Some points:
[  40  -65   -2   22    9   30   46   -2  -27   90   40    6   23    1
    9  -46   20  -68  -24   54    4   21   55   39   32  -16 -123   48
   38  -51   56  -45]
[-51  33  45 -16  27 -29  15   3  39 -32  30  -9   6  33  17 -30 -31 -21
   8  20 -60 -17   3  29 -47  39  14 -42  36  48  23  39]
[ 20 -11  21 -24 -25 -25 -37  28 -25  -9  20 -45   8  30 -46 -37 -51  -4
  75 -22  -8  23 -11  13  -7  10  20 -12  26 -18   2  24]
[ 47  65  -5 127 -16  17 -74 -61 -95 -18  -6  14  58 -19   3  51  62 -74
  68  90  20 -88  75 -10 -47 119 -56   1   0  -4 -19  17]
[-37 -14  39  31  22  24 -26 -31 -12 -14 -16 -23   5  32  14 -38  -3  -3
 -18 -27  16 -14   3  53  28  32  55 -34 -22  29  55  63]
[ -5  14  -7  21 -80  20  52 -37  82  35  41  68   5 -43 -64  -5 -55  10
  41  22 -33  27 -42 -16   0  -2  85  57 -38 -45  37 -11]
[-19  24  10  13  33  44 -30  33  -7 -20 -35 -36 -11  46 -40   9   4  30
  53 -44   5  -4  -2  -6  23  11 -10  13  45 -41  36  15]
[ 15  -5 -11  20 -18 -32 -20 -38  35 -49  -4   2 -50  33   6  16 -12  55
   0 -15   9  17  39  43  -5 -20  -2 -45  41  34 -11  36]
[ 11  26  44 -24 -31  26  58 -50  75  -8  -3  75 -53 -40 -60   7  -6   3
  -6 -26  -5  84 -48 -12  -3  41  62  88 -23 -56   2   6]
[-87 -39 -47 -16  77   8 -86 -36  -9  14  29  81 -36  -6  15   2 -17  58
  14  10  -1  58 -11 -17   5  24   1  28 -12   1 -20 -58]
[ 33  45 -30 -41 -33 -22   9 -14  18  20  47  56  -6 -77 -26  14 -33 -23
 -67  80 -35  19  29  21 107  66  36 120  31  -9  20  16]
[  51  -50  -79  -23  104  -33  -65  -33  -17   45   67   16   24   11
   -2   80    9 -127  -60  -25  -27  -44  -23  -26  -10   -1   48   19
  -30    9    8 -110]
[ 76 -44 -45 -14  29  30  20  90  13  38 -14  29 115 -56  53 -35 106 -71
 -40  20  57  38  43  85  32 -25 -45  11  -7  10 -63 -85]
[-35 -46  32 -28  25   2 -32 -27 -49  11  94  53 -34 -18  -6   5  34  -7
  17  19  49  18 -74 -29 -40 -28  40 -17  55  -6 -19 -23]
[-43  43  52  14 -20 -28   9  31 -33  21 -32   1 -43  17  29  11 -49  35
  50 -20  13 -43  34 -17  26 -46  35  15  45  35  36  -4]
[  8 -24  48  21 -17  31  18 -32 -12 -38  43  11 -55  18  18  -4   1  11
  13 -43 -42 -39  27  34 -29 -26  -1 -47 -25 -19  51  52]
[  3  26 -22  12  27 -18  36   1 -33 -25  79 -36  49  47   6  13   2 -14
 -41  64 -13 -55  89 -29  34  41 -31  27  40 -53  23  71]
[ -5  30  50  30 -22  30 -27  25 -34  36  33 -37 -44  47 -33 -39  -6   7
 -14 -38 -37  40   5 -18  12  28  -8  -9 -18  28 -15  54]
[-31   7  32  30  38  31 -23  24  22 -21  14 -24  -3  18  25 -34 -64  19
  41 -24  15  19  18 -18   5  26  32  18 -19 -17 -21  41]
[-32 -69 -52  -5  15   6  -3 -12 -14 -16 -71 -72 -75  19 -21  51 -15 -78
 -39 -57 -39 -38 -45 -61  -3   5  26 -34 -23  97 -53 -22]
[ 19  16  55 -19  10 -20 -22  22  -3 -18 -46  37 -54  58  18   5 -48  43
   0 -30   9 -20  10  43  -7  36   0 -17  -3 -25 -17  12]
[-25 -92  10  35 -22 -45  47  35  26  62 -53  -1 -13 -16  21 -60  47  -4
   6  24  34   8 -51  56 -86  -2 -13  39  28  30  26 -24]
[ 65  50  25  -7  18  29 -16  24  21 -24  72 -20 -33  38  62  -6  17 -34
   2  69  40  -4  63  -9 103  17 -48  18  33   3  52  29]
[ 18 -15  45  32 -48 -27 -34  15 -18  19  21  -4 -47  26  17 -10 -71  60
   5  32 -41  26  29 -30  27 -15 -15 -46 -10  34 -14   8]
[  2 -18   0 -16  22 -23  44 -29 -11 -31  13 -34 -35  17  17  -2 -36  53
  62 -24   1 -10  41  -1 -28  22  40   7  44  11 -38  20]
[ 38 -63 -67 -19  16 -24   7  30  41  43  37 -11  58 -17  47 -22  59 -17
  -5  20  49  27  94  15 -34 -27 -65 100 -16   0  69  27]
[ 32  18 -23 -29 -32 -21  48  26  69  -5  53  82  39 -47 -25  29  -9 -39
 -39  12  10 -26  -4 -30  92  65  -3 112 -39 -74  56  62]
[-46 -21 -14  22 -31 -20  14 -41  27 -24  -9 -19 -42  45 -30   2   9  20
   8 -14  36 -20  26 -21  27 -19 -21 -45  -7 -31 -14  62]
[   2  112  -37    9   13  -83   73    0  -12  -10   75  -63    8  -93
  -27  127 -123   20  -63   41   53   37  -83   80   26    2  -29   -6
  -59  -68   75    9]
[-40   0  49  22  36  21  12 -43  20 -54 -26  -5 -13  48  47 -10 -14  22
  17  21 -30   8 -23  36  22  -8 -27  17  -9 -18   6  12]
[-43  30  27 -32  16  26  -8 -12  31 -16  -9  -8  -9  54 -30 -26   2  -1
  17  25 -23 -30 -11  35   5 -16 -12 -20   1 -22   1  49]
[ 13 -16  -6  41  39 -18 -18  75  26 -59 -50 -23  15 -42  41 -22  31  29
  31 -49 -46  -6  31  -6  29 -16  52 -92 -31 -26 -28 -88]
[ 18 -58 -36  33  15 -36  -6  15  36  50 -59  46  16 -43  19 -72 -20   5
 -42 -45 -33   9 -56   2 -86 -46 -87  23  50 -19  -2  17]
[ -27  -24   39  -12  -81  -16   38  -17   14  -55  -52   31   13 -127
  -46   64   85   27  -58   -5  -79   30  -37    6   65  -26   43  -16
  -29  -31  -20  -65]
[ -3  49  -2 -30  29 -21 -13 -20 -39 -30 -60 -38  62 -47  24 -43  64   8
  17 -13 -48  53  12  24  33 -83  25 -43 -64  38 -72  -6]
[   2  -38   -2  -40   24  -26  -13   51   46   49   16   24   49  -54
   -3   -1    8  -72  -25   42   62  -34   78   13   12   -9 -114   78
   68   23   50    3]
[-79  -8  23 -25  36 -41 -33 -37  -5  32  69  88  19   0  58  47  -7  30
   4  -5  35  44 -60   6 -40  13  -9  10 -19  43 -45  -9]
[ 45   0 -24 -37  38  -4  47 -12 -24 -42 -39 -78 -31  64 -10  96  27 -78
 -27  35 -42 -13  53 -63  -5   0   9  65 -32  55  28 -67]
[-18  11  44  10  -1 -27 -31 -24  23  27   1 -26  21  38 -28  -3 -44  30
  36 -35  12  15  -1 -29  31   3 -24  -6 -20 -13 -27  45]
[  34   86   -7  -35  -54   16   -1  -57  -26  -83   99  -71   40   40
  -22  -95  -17   70  -19  -64   59  -12    7    5   16   50  -49   10
   54   15   82 -109]
[ 43  -5  49 -38  36 -51  15 -40  26  28 -21  -7  22  28 -32   0   6  51
  56  -9 -17  10 -10 -24  28 -18  17 -59  46  28  45  31]
[   4  -68  -52   35  -27   35  -17   24   36   34  -68   -8  -23  -36
   23  -22   -5   23  -41   17   28   74    3   44 -103  -15  -16    6
   54  -16   25  -11]
[  31  119    7  -73  -47   15   10  -19    2  -91   49  -17   55  -42
   -8 -103   28   63  -81  -43  100  -54   23  -49  -21  -17  -24  -41
  -67   16  -21 -127]
[-54 -45 -34 -23 -39  28  -2 -23  -5  97 -66   1 -31 -17 -29 -65  43 -32
 -43   9   4  17   3  55 -90 -11 -18   5  44 -25  39 -29]
[  24   22  -61  -51   84  -39   69   48  -68   91   31 -101  -50 -100
   10   26  -75  -43  -24   13   61   21  -19  107  -50   -1 -127  -47
  -37  -55   37  -26]
[-49 -25 -17  11  37  35  44 -25 -32 -39 -21  15   9  -1 -36  -9 -57  23
  51 -46  27 -20  30  -7  32  27 -12  -6  46  38 -27  64]
[-34 -45 -23  -5 -46 -14  19  19  41  96 -37 -20  35  -5  35 -14  -6   9
 -17 -32  18  -2 -31   6 -99 -51 -28  55  71 -34 -33 -28]
[  4 -16  -8 -23 -21  34 -27  26  35 -30  26 -46   6  42  23  11   7  71
  11  22 -47 -14 -33 -13 -34  22 -16 -11 -15  18 -21  71]
[  26   46  -44  -31  -55  -50    2    9  -44  -93   34  -31   50   32
    5 -108  -13  100  -60  -12   85  -69  -46  -40   17  102  -12   17
   -4    8   77  -52]
[  3  28  43 -28 -13  23  19  22  20  59 -15  14 -53  58 -19   8  -2  51
   5 -24 -18 -27  25  -1   6  46  11 -48  -2  17  -9   6]
[ -17  -56   21  -17   57    8 -105    4  -44    5   46   54  -28  -39
    8   28    4   49  -35   10   16   -6  -80   10  -34  -15   35    4
    9  -46  -13    2]
[-48  40  55 -20  48  37  18  49 -16 -12 -79   8  65 -50  -9   7  33  34
 -18 -14 -41 -16  37 -30   1 -24  38 -60 -70  -3 -36 -41]
[  5   2  -3 -49  -6  28 -11 -13 -32   3 -19 -48 -34   3  30 -53  -1   2
  46 -18  13  27 -17 -19   6  17  48  -9 -22  16  27  80]
[ 121   96  -23   70 -115   21  -95  -58    0   23   -5   91   25 -123
   34  111   70  -84   75   13   -4  -25    2   -2   -2   96    4   90
   17   25   27   23]
[ -8  28   4 -23 -27  -7  -2  -3 -23  26  18 -44  -3  28  34  -6  -8  20
  20 -54 -36 -38  15  36  -3 -26  47  11   4 -12 -20  65]
[ -41   48   -4  -30  -29   51    5   24  -33  -27  -28   14   72   -2
   30  -28    6  -31   15    2  -22   -7   -7   40    2  -41   28 -100
  -18  -15 -104  -55]
[ -9 -48   5  38   3 -10  -9 -26   8 -65 -65 -71 -17  98 -74  59  -9 -98
   5 -37 -20  19 -81  -6 -31 -35  16  17 -38  42 -55 -53]
[-28 -46   4  51   8  19  -6  11  41  91 -55  37  28 -42 -36 -24 -15  12
 -45 -34  40  55  17   6 -99 -45 -31  10   3  51  56   8]
[  55  -81   12  -25  -40  -29   54   49  -20   55   38   13   10  -18
   50   -7   19  -43  -59   44   54   -7   80    8  -38   26 -100   81
   -3   -8  -14   19]
[-24  15 -25  22 -94  41  52 -53  78  14   9  72 -42 -36  -1  23 -12   2
 -29 -25 -22  55 -83  20  60   6  17  27  21   6   3  13]
[ 91 -12 -91 -27  57  53  11  38  -2  -7   2 -22  14  51 -49  47 -32 -73
 -24  67 -50 -58  18 -65  -1  -5  -3  -5 -55  74  20 -14]
[ -14 -124   49  -11  -42   30  -20  -28   -8   48  -35  -26   23  -63
   22  -47  -39  -28  -16    7   22   66    4   17  -56  -14  -25   34
    7   21   27  -27]
[-48  23 -16 -13 -27 -27 -32  22  38  11  13 -21 -56  60 -39 -28  -1  39
  59  42   5 -21  22  44  14   9   1   1 -30  37 -24   3]
[-31  41 -11  17  -5 -20  33  38  21   5 -16   0 -52  41  29 -39   4 -17
  46  -7  19  13 -16 -31  -8  25  39 -59  27 -19  43  27]
[-39  44  43  43  19  36  25  73   2 -28   0 -31   4 -58 -17 -17  82   9
  11 -48   7 -21 -15 -23  21 -72  -6 -41 -67  45 -86 -23]
[-51  -6  -3 -39 -44 -24 -37   9 -22  11 -33 -35   4  61 -24  -2   2  31
  12  21 -35 -20   4  20  22  25  -8  -4 -18 -26 -16  50]
[-53 -15 -33 -24  19 -38 -74  13 -47  17  53  85   4  20  -3  41  41  11
   9 -19  -7  81 -52 -41 -10  10 -23 -41  46 -26  19  -2]
[ -36    3   47  -34  -19   33  -19   63   15  -87  -55   -1   67  -47
   21   22   11  -21   19   12    0   39   33  -37  -18  -35   20 -115
  -24  -11  -35  -35]
[  86    6  -70   24   50  -13   -1  -17   -6   -7  -20  -42  -41   52
   21   16  -39 -113  -78   59   18  -62   14  -69   47  -61   48   38
  -32   17  -35  -12]
[ -4  52  39  22  26  22  18  18 -39 -34 -30  20   2  46  26 -36 -36  44
  -1  31 -41  -5 -46 -24 -24 -41  -9  20  34  26  31  57]
There is one direction along which these points spread out most. Take the direction at right angles to it along which they spread out most. Go by this last direction. For each point below, how far along it does it lie, from 0 to 99? The average is 50, and the first point in the table lies past the average. One standard deviation of the points above along it is 16.
[  7  13  17  36  31 -30  44  23 -44 -38 -15  19  22 -24 -28 -58  65   5
  27   1 -49  -5 -19  -4  30 -75   5 -69 -32  31 -80 -52] >> 61
[ 21   0  38  20  29  26   3   6   9  10 -11  -2 -36  19 -29  -5 -38  63
   2  23 -11 -41  18  25   2 -20  41 -11  39 -14 -22  36] >> 48
[-40   4 -24  26 -78 -28  60  -7  71  -4  14  41 -10 -72   3  12 -25 -11
  19 -27 -61  62 -52 -30  46  54  63  41  41 -32  17  -3] >> 47
[  48   63    6   83   -4   13  -81 -127  -20   35 -101   13  -23  -40
   27   -5   43  -13  127   42   21  -57  -34  -64  -66   73  -40  -50
  -15    2  -58  -10] >> 49
[ 13 -19 -13  36 -53  35  52   7  33  28  38  19   8 -50 -64  43  -1  75
  30   4 -60  24 -93  39  57  30  62  84  33   8  -3 -11] >> 46
[-45  -9  26  35 -24 -18  -4 -33  28  14   9 -41  13  55  43  -7 -27  12
  17 -32  -7 -39 -14 -17  32 -28  -4 -16 -22 -32  24  23] >> 47
[-84 -41 -28  -6  13 -35 -48   4 -61  34  64  41 -39 -14   0  30  59  17
  30   1  60  42 -33  -7  -4 -29  50   9  -9 -25  12   0] >> 60
[-27 -18  36  24  23  29   6 -32  23  20 -28 -33  30  43 -26   3 -28  40
  -8  29  32 -31 -11  23  35  25  42 -57  37 -16  11  38] >> 48
[ 103   -9  -17  -31   21   -4   38   26  -32  -53  -55  -10   14   91
  -32   90  -21 -114  -52    9   20  -14   17  -22    0    3    4   28
  -39   29    0  -10] >> 35
[ 65  89 -11  21  62 -41   4  42 -15 -44  10   0  46   5  10  -9  91 -31
 -77  -2  -9  28 127  -1  41   0  21 -15 -17 -52 -66 -33] >> 35
[  0  41 -12   9  -4  28 -25  27   6 -76 -25  13  15 -57 -26 -29  12 -24
   5 -45 -40  -5  33 -10 -18 -92   7 -91  -6 -19 -79 -24] >> 62
[  50  -69  -97  -15   42   35   17  -26  -85   39   46   69   32   58
   55  127    7  -60  -48   -6   29  -20  -16  -66    1  -46   32   16
  -39   36   14 -103] >> 49
[ 14  -6  52 -29  26  30  25 -28  41   3  24 -53 -35  29  17   7  28  51
   3  11  -2 -16 -28 -25 -19  25  -5 -22  32  11 -32  57] >> 47
[  1 -20  -3 -30 -18 -20  -1   4 -39 -51 -31  30 -49  17 -24 -16 -30  21
  34 -33 -27 -38  17  30  12 -24 -15 -11 -12 -13  33  62] >> 46
